(in the rows, 128 means zero)
Turns, then the turns between two rows, first turn first; the first pair answered:
k_639:
111 116 125 97 110 120 133 111 116 162 136  ->  135 91 133 102 104 136 143 124 123 118 138
131 84 137 113 137 138 125 78 141 121 123  ->  145 123 131 127 120 123 134 180 108 86 122
141 103 137 125 126 137 135 109 143 106 131  ->  134 148 128 134 119 116 133 164 118 118 130
k_923:
144 138 124 156 128 139 131 134 112 127 140  ->  142 130 124 154 133 141 133 139 110 121 131
152 159 112 152 99 134 123 153 153 121 173  ->  150 139 115 148 113 130 125 191 126 91 136
139 121 125 114 142 133 127 165 120 98 96  ->  132 105 121 114 158 141 125 123 129 115 85
k_679:
112 143 137 132 110 121 126 152 117 143 148  ->  124 99 144 130 121 146 129 108 137 126 145
123 146 132 132 131 119 135 148 124 128 153  ->  129 119 139 126 134 134 138 112 141 122 157
140 150 130 138 105 134 131 133 146 125 159  ->  147 124 129 148 119 149 135 128 145 107 145

Each pair is two turns apart.
107 126 131 102 142 100 124 144 106 135 103  ->  114 108 132 108 150 113 126 137 107 122 96 => k_679, k_679
130 129 135 125 116 125 128 122 131 134 138  ->  137 123 133 131 122 133 131 134 129 116 131 => k_639, k_679
124 106 140 91 107 105 142 157 134 102 136  ->  99 127 134 88 119 91 134 148 122 143 119 => k_639, k_923
128 118 140 102 111 118 122 104 144 134 145  ->  143 112 140 116 109 124 129 141 135 100 140 => k_639, k_679
147 152 111 156 121 146 134 155 132 122 153  ->  149 145 125 139 107 139 134 154 135 111 162 => k_679, k_923
124 124 152 87 102 111 123 138 123 118 141  ->  123 104 151 90 118 117 123 140 117 106 120 => k_923, k_679
122 128 143 98 112 115 106 120 118 128 107  ->  128 115 147 101 113 123 108 107 125 122 110 => k_639, k_923
154 105 130 136 121 139 137 143 135 85 135  ->  121 147 131 115 108 109 123 103 140 157 153 => k_679, k_639
115 153 120 129 122 111 132 162 116 133 124  ->  140 105 132 127 125 138 140 138 138 91 129 => k_639, k_639
143 131 115 154 128 148 135 133 139 116 140  ->  132 145 115 145 121 137 132 115 145 140 150 => k_679, k_639
128 150 120 125 123 95 125 145 118 140 127  ->  139 132 128 117 116 107 125 103 147 138 149 => k_639, k_923
140 119 133 128 126 138 130 130 132 108 135  ->  136 124 135 121 119 133 127 121 137 116 142 => k_679, k_679
126 113 137 113 131 116 116 104 135 144 123  ->  138 129 141 112 111 110 120 149 129 120 135 => k_639, k_679
144 140 132 121 105 127 127 131 138 117 157  ->  149 108 128 134 133 148 131 119 137 105 131 => k_639, k_679
131 132 131 142 138 136 134 128 106 151 147  ->  136 130 134 142 130 138 134 128 113 148 155 => k_679, k_923
122 128 121 117 117 120 130 160 105 97 133  ->  121 96 127 108 127 135 128 102 127 104 134 => k_639, k_639
122 121 133 105 117 137 116 84 150 136 146  ->  140 106 137 114 121 142 124 150 125 81 125 => k_639, k_923
140 111 140 125 128 161 132 105 139 95 128  ->  145 128 142 128 116 156 132 112 149 98 148 => k_923, k_923
138 113 142 108 114 123 130 104 147 112 152  ->  145 109 143 112 115 125 131 117 145 99 149 => k_639, k_679
125 140 117 130 133 109 136 127 118 140 139  ->  140 126 119 133 127 117 141 139 121 113 142 => k_639, k_639
130 107 139 116 99 129 129 128 149 109 134  ->  114 123 133 115 112 114 127 159 121 120 108 => k_639, k_923
135 85 134 119 146 140 134 124 125 93 99  ->  122 152 114 138 138 118 132 177 104 126 105 => k_923, k_679
110 130 126 103 120 103 117 124 111 147 106  ->  130 104 126 113 124 122 124 145 109 105 97 => k_679, k_639
117 128 143 102 105 116 120 100 145 143 146  ->  109 140 119 135 143 121 126 156 102 139 99 => k_679, k_639
120 99 138 131 126 122 124 149 110 124 106  ->  109 109 140 120 122 114 116 118 117 155 112 => k_639, k_679
161 114 123 169 129 146 151 126 138 126 153  ->  150 134 123 162 126 126 150 172 109 124 139 => k_679, k_923
106 89 147 95 135 131 124 96 131 131 113  ->  122 105 125 137 153 145 137 159 107 103 96 => k_923, k_679
109 120 113 149 156 151 129 101 127 145 125  ->  105 134 116 141 145 140 126 97 131 158 136 => k_679, k_679
137 132 127 131 141 141 139 117 139 136 127  ->  142 135 125 136 137 141 141 131 139 129 130 => k_923, k_679
123 137 118 135 115 127 132 116 118 139 143  ->  124 139 114 141 120 128 136 130 109 134 134 => k_679, k_679
137 112 115 127 141 140 127 99 144 126 129  ->  127 131 105 140 152 130 130 141 117 130 107 => k_679, k_923
142 140 125 149 124 150 125 128 142 123 146  ->  139 151 123 147 125 141 123 150 126 124 134 => k_639, k_923
137 103 130 125 142 134 127 123 146 113 107  ->  117 130 123 123 148 118 121 117 138 153 100 => k_639, k_639
128 123 129 128 143 148 134 120 110 126 106  ->  132 145 127 131 125 147 132 106 130 142 139 => k_923, k_923
121 127 116 144 155 134 130 139 109 135 101  ->  142 99 135 123 130 142 129 106 143 110 136 => k_679, k_639
126 124 120 146 153 139 132 142 116 130 112  ->  136 106 138 122 129 141 130 110 144 119 140 => k_679, k_639
137 148 138 120 89 125 129 109 157 137 167  ->  135 124 144 115 107 119 133 175 113 90 115 => k_923, k_923
143 138 131 128 123 137 135 123 139 120 147  ->  130 155 121 137 133 128 133 130 127 141 138 => k_679, k_639
116 142 104 149 148 128 128 157 105 137 102  ->  147 98 131 124 113 144 132 118 148 93 144 => k_679, k_639
136 108 138 115 112 111 139 123 117 116 123  ->  130 108 136 118 123 110 138 119 112 123 114 => k_679, k_923
122 150 110 140 137 119 142 148 123 144 122  ->  117 136 111 138 149 125 141 135 119 145 109 => k_923, k_923
105 128 124 98 121 136 126 99 149 135 138  ->  123 133 125 103 107 136 134 153 139 96 143 => k_639, k_679
138 142 121 151 124 148 137 118 149 136 154  ->  133 151 114 161 132 145 137 129 136 145 140 => k_679, k_639
136 101 156 119 120 118 106 138 131 96 139  ->  124 100 152 118 135 115 104 144 116 102 120 => k_679, k_923
134 119 132 121 129 125 126 115 135 139 143  ->  128 126 122 134 145 123 128 134 120 144 124 => k_679, k_639
150 151 119 152 136 147 137 136 147 131 145  ->  149 136 121 150 147 150 139 158 129 114 115 => k_923, k_923
116 140 122 142 145 120 123 147 118 136 118  ->  139 110 139 129 128 132 130 131 140 103 139 => k_679, k_639
147 110 131 125 112 131 122 110 131 132 159  ->  154 110 130 133 114 131 126 146 119 113 151 => k_923, k_679
131 126 105 150 151 146 121 114 125 149 125  ->  138 151 106 151 130 136 123 139 128 144 148 => k_923, k_923
103 115 123 122 137 113 123 129 128 154 115  ->  122 93 125 126 138 128 129 141 130 118 113 => k_679, k_639
124 124 139 117 97 124 123 116 139 94 136  ->  108 138 136 114 102 117 116 99 141 127 132 => k_639, k_639
130 110 134 125 144 124 133 162 92 105 90  ->  107 151 129 115 136 103 126 139 93 161 103 => k_923, k_679
143 120 127 146 141 144 138 138 115 114 114  ->  137 133 121 152 142 141 137 145 112 129 114 => k_923, k_639
147 145 117 143 109 126 132 153 135 111 150  ->  131 145 131 113 96 111 124 123 142 132 156 => k_923, k_679
124 126 133 110 120 122 118 119 121 140 123  ->  128 114 128 122 131 135 121 109 126 136 120 => k_679, k_923
130 133 147 100 99 106 118 111 116 128 135  ->  131 145 139 112 106 104 122 143 100 122 124 => k_679, k_679
145 146 145 141 106 138 125 116 151 141 150  ->  150 143 149 139 104 137 129 158 134 113 136 => k_639, k_923
125 126 108 131 136 141 137 98 153 147 127  ->  141 123 106 148 136 150 144 127 148 117 127 => k_923, k_679
122 132 126 113 120 119 122 77 141 152 156  ->  133 150 131 107 100 102 126 164 111 111 153 => k_923, k_923
109 133 121 130 132 128 123 105 119 148 123  ->  120 143 120 134 122 126 130 150 110 119 123 => k_639, k_639
105 115 128 132 124 116 130 138 107 112 90  ->  106 125 122 137 119 124 124 86 135 147 117 => k_923, k_923
131 115 131 109 122 115 118 137 122 105 112  ->  124 120 131 101 122 111 115 127 122 117 112 => k_679, k_923
